In the rows, 128 means zero.
A single turn carries every row of the set below to another of its rows. Some are shown first; where does it send the rows asked next?
vub: [ 96 127 152 118  98 151 163 166 100 185 107 168 149 146 130 106 146 106
 128  80 143 126 117 111 139 146 107 125  83 155]
divud: [136 119 139 132  81 143 116 151 113 137  77 147 136 128 111 148 140 107
 129  86 132 125  98 138 118 165 111 137  89 140]
mesem: [119 120 125 132  83 138 179 135 105 153 107 177 142 109 137 124 144 110
 123  73 138 126 131 105 115 135 104 112  70 141]
fezeg: [126 139 147 123 117 142 119 119 121 137 109 150 165 118 126 127 130 120
 105 119 104 119 141 139  96 133 138  99  95 162]
dibun: [ 96 126 152 122  96 150 159 173 111 190 114 170 152 146 132 102 139 109
 120  84 138 125 111 116 143 148 111 119  88 153]
Zatur: [101 134 147 144  95 159 159 138 111 149 107 180 130 131 160 119 141  88
 124 118 134 139 133 102 134 149 111 105  89 151]
lal: [123  97 132 132  81 129 115 155 102 150  82 148 148 138 113 154 132  95
 139 102 129 120  86 140 136 140 126 119  69 145]
sif: [ 91 106 114 126 127 154 126 126 114 152 108 155 186 131 151 140 132 112
 121 114 131 106  89 140 131 144 130 144 118 148]
Robuz: [106  98 128 119 124 161 119 123 119 154 116 151 167 148 128 127 129 140
 138  99 125  99 110 155 122 140 141 118 112 149]
Tid: [138 126 147 127 124 157 116 128 132 143 117 154 167 125 122 130 117 121
 100 107 129 130 133 113  95 160 123 133 109 159]
zuk: [ 86 107 110 132 124 144 135 126 114 152 108 158 185 128 153 138 137 100
 113 113 125 107  90 136 143 149 121 140 111 142]
pur: [125 113 148 123  81 150 107 144  95 144  80 151 150 136 136 147 156  81
 110  95 124 112  88 138 142 153 123 129  85 148]
rarod: [131 116 142 132  95 137 119 142 100 140 129 164 188 123 162 127 134 135
  99 131 130 117 124 112 115 144 137 134  53 159]
pid: [101 126 126 145 104 156 174 135 104 155  98 173 141 146 130 130 145 139
 128 106 142 114  99 101 141 148 110 111  68 156]
bani: [ 97 127 144  95 118 132 117 157  83 140 117 149 167 126 146 117 125 122
 127 107 113 119 110 159 121 121 129 129 111 152]
runod: [104 148 135 113  95 128 119 126  78 166 123 154 191 128 149 146 116 110
 115  84 110 132 126 129 132 140 120 122  94 167]
Kika: [132 107 151 142  70 149 108 146 106 127  89 159 138 115 124 147 149 105
 129 114 136 109 106 126 120 151 134 131  69 148]
gis: [138 114 128 119 120 142 126 139 125 141 112 160 167 118 130 119 131 150
 112  93 120 132  99 134 100 114 148 124  90 129]
dima: [117  90 128 118 117 113 142 149 129 144 119 145 167 116 135 136 107 124
 152 101 134 137  95 119 109 127 119 123  97 153]
Tatev: [119 106 137 131  85 137 162 150  95 169 121 172 133 134 179 111 126 107
 119 105 136 111 109 132 134 143  98  96  77 167]
vuk: [102 141 130 108 101 130 114 135  76 160 122 149 192 130 151 142 113 109
 122  89 115 129 129 141 118 137 122 131 103 162]
nat: [137 119 151 136 125 161 120 134 134 148 124 155 154 123 125 129 114 125
 106 102 137 127 132 115 104 167 113 139 108 162]
ninu: [124  91 126 115 117 119 133 137 131 149 117 149 173 118 131 136 108 133
 139 101 136 132  95 122  98 116 124 126  98 153]
rege: [125 119 110 127 102 136 111 142  93 137 118 175 173 134 157 109 118 114
 105 119 101 105 127 147 112 149 149 118  95 141]
vifun: [122 107 134 133  87 134 164 150  84 169 115 177 132 140 171 109 129 109
 120 106 142 112 107 122 136 146  97 106  74 165]
begod: [131 115 131 131 102 136 116 141  89 134 127 162 190 123 158 130 124 127
  97 138 125 113 124 120 108 143 142 130  64 158]
num: [133 118 148 131  58 132  94 138  89 143  93 161 139 141 136 150 135 101
 123  89 126 129 112 133 126 143 119 124  76 147]
katud: [ 97 127 130 140 105 151 174 142 107 150 103 169 145 147 123 127 144 148
 120 106 137 111  96 103 140 149 108 106  71 158]
gon: [ 98 135 142 146  94 162 158 142 112 139 113 177 132 127 167 124 140  94
 118 112 130 141 134 108 134 143 112 103  90 144]
Nikas: [110 120 122 135  84 142 178 137 105 144 116 174 146 110 130 126 143 118
 121  68 135 120 136 105 117 138 109 107  71 140]

rege moves to fezeg
Zatur moves to mesem
ninu moves to sif
Where do these go?
rarod moves to nat
gon moves to Nikas
Kika moves to divud

A single turn carries every row of the set below to another of its rows. Some are shown first; where does it send the rows asked next?
P: [140 116 126 102 137 113 125 152 128 144 110 141]
V: [142 136 126 152 136 112 128 127 115 131 106  93]
M: [141 131 141 103 127 135 137 110 127  97 130 109]
F: [147 119 128 128 108 132 137 126 144 101 109 106]
X: [142 133 126 141 115 146 144 132 136 119  92 126]
G: [140 112 128 136 109 115 127 120 118 132 128 167]
C: [136 130 119 123 149 110 122 121 113 150 152 110]
D: [136 120 122 144 103 112 125 111 114 118 115 158]
K: [147 129 146  99 149 129 134 120 117 128 147 116]
H: [120 123 123 156 106 110 124 110 111 132 119 149]
A: [125 137 147 132 128 133 138 115 123 112 112  89]
Q: [123 115 128 147 113 113 125 119 115 147 131 157]
W: [139 131 108  96 128 104 118 126 119 108 104 137]
B: [142 114 122  99 121 129 130 121 141 119 156 123]
T: [125 126 117 109 110 151 140 118 145 120 138 140]
J: [100 119 124 122 125 117 124 144 134 152 111 118]
Z: [100 135 106 116 115 109 118 118 125 116 106 115]
R: [142 152 116 146 146 121 132 123 103 143 106 123]
L: [125 144 107 114 141 127 127 110 112 145 151 137]
S: [131 134 152 129 150 127 136 125 113 143 128  97]

F moves to B
K moves to S
H moves to D
Where do these go?
P moves to J
X moves to T

A single turn carries every row of the set below to another of its rows. Some are shown first; where does it send the rows asked next?
buva: [136 143 134 114 122 109 118 153 140 141 141 147 102 100 142 126 123]
nako: [ 89 101 163 102 138 105 111 154 138 121 128 133 123 113 122 135 104]
mola: [103 146 124 123 140 108 105 116 136 134 136 144 136 146 125 140 135]
Som: [111 138 138 131 132 112 104 125 136 151 130 141 130 136 125 154 138]
lov: [ 99 147 116 103 148 109 105 130 139  97 119 133 108 115 142 120 114]
Fizil: [124 119 145 134 143  87 123 169 117  98 135 134 108 125 119 118 149]
Negi: [144 109 136 110 124 138 136 155 154 122 105 118 120  99 123 138 133]
Nog: [134 106 149 103 116 150 126 150 143 126 113 127 141 111 114 144 116]
Mava: [108 144 126 104 142 111  96 127 141 100 120 128 104 105 134 139 100]
fadig: [128 117 142 114 120 145 129 122 153 119 123 112 136 117 107 152 129]
Dap: [101 140 113 146 120  92 111 143 126  89 124 142 124 131 113 130 141]
Vuve: [106 111 118 119 114 120 130 132 137  83 105 145 143 131  99 145 128]
Tuval: [116 124 129 109 115 151 118 127 146 109  97 113 129 107 124 144 131]
Vurud: [ 96 133 146 142 156 122 111 167 138 130 107 123 128 126 142 123 128]
mapi: [132 102 141 107 116 131 131 171 112 111 102 156 132 123 123 123 144]
naza: [128 146 130 124 127 153 118 134 112  86 117 135 136 137 124 124 140]
Rikov: [153 110 147 107 129 119 137 138 125 100 140 147 130 134  99 141 131]
lage: [116 146 134 119 125 116  96 161  98  87 126 146 115 124 134 111 131]
zad: [129 122 129 119 133 123 145 150 133  77 116 125 107 110 125 116 151]
tufuz: [139 123 144 113 137 157 124 145 139 115 102 107 124 110 132 134 136]
nidov: [120 128 147 121 138 100 102 145 110  90 146 143 133 143 103 137 116]
laz: [ 89 105 147  95 141  97 112 145 136 123 134 149 137 129 119 133 106]
Pumid: [103 131 139 126 162 115 117 168 131 129 115 135 125 128 151 106 137]
zin: [124 117 127 115 110  88 105 166 110 112 123 168 125 124 115 134 129]
Vug: [133 128 132 101 135  95 124 155 140 140 145 157 110 112 138 119 126]

Pumid moves to laz
Rikov moves to naza
Where do these go?
Dap moves to Fizil
buva moves to Som
Nog moves to Tuval

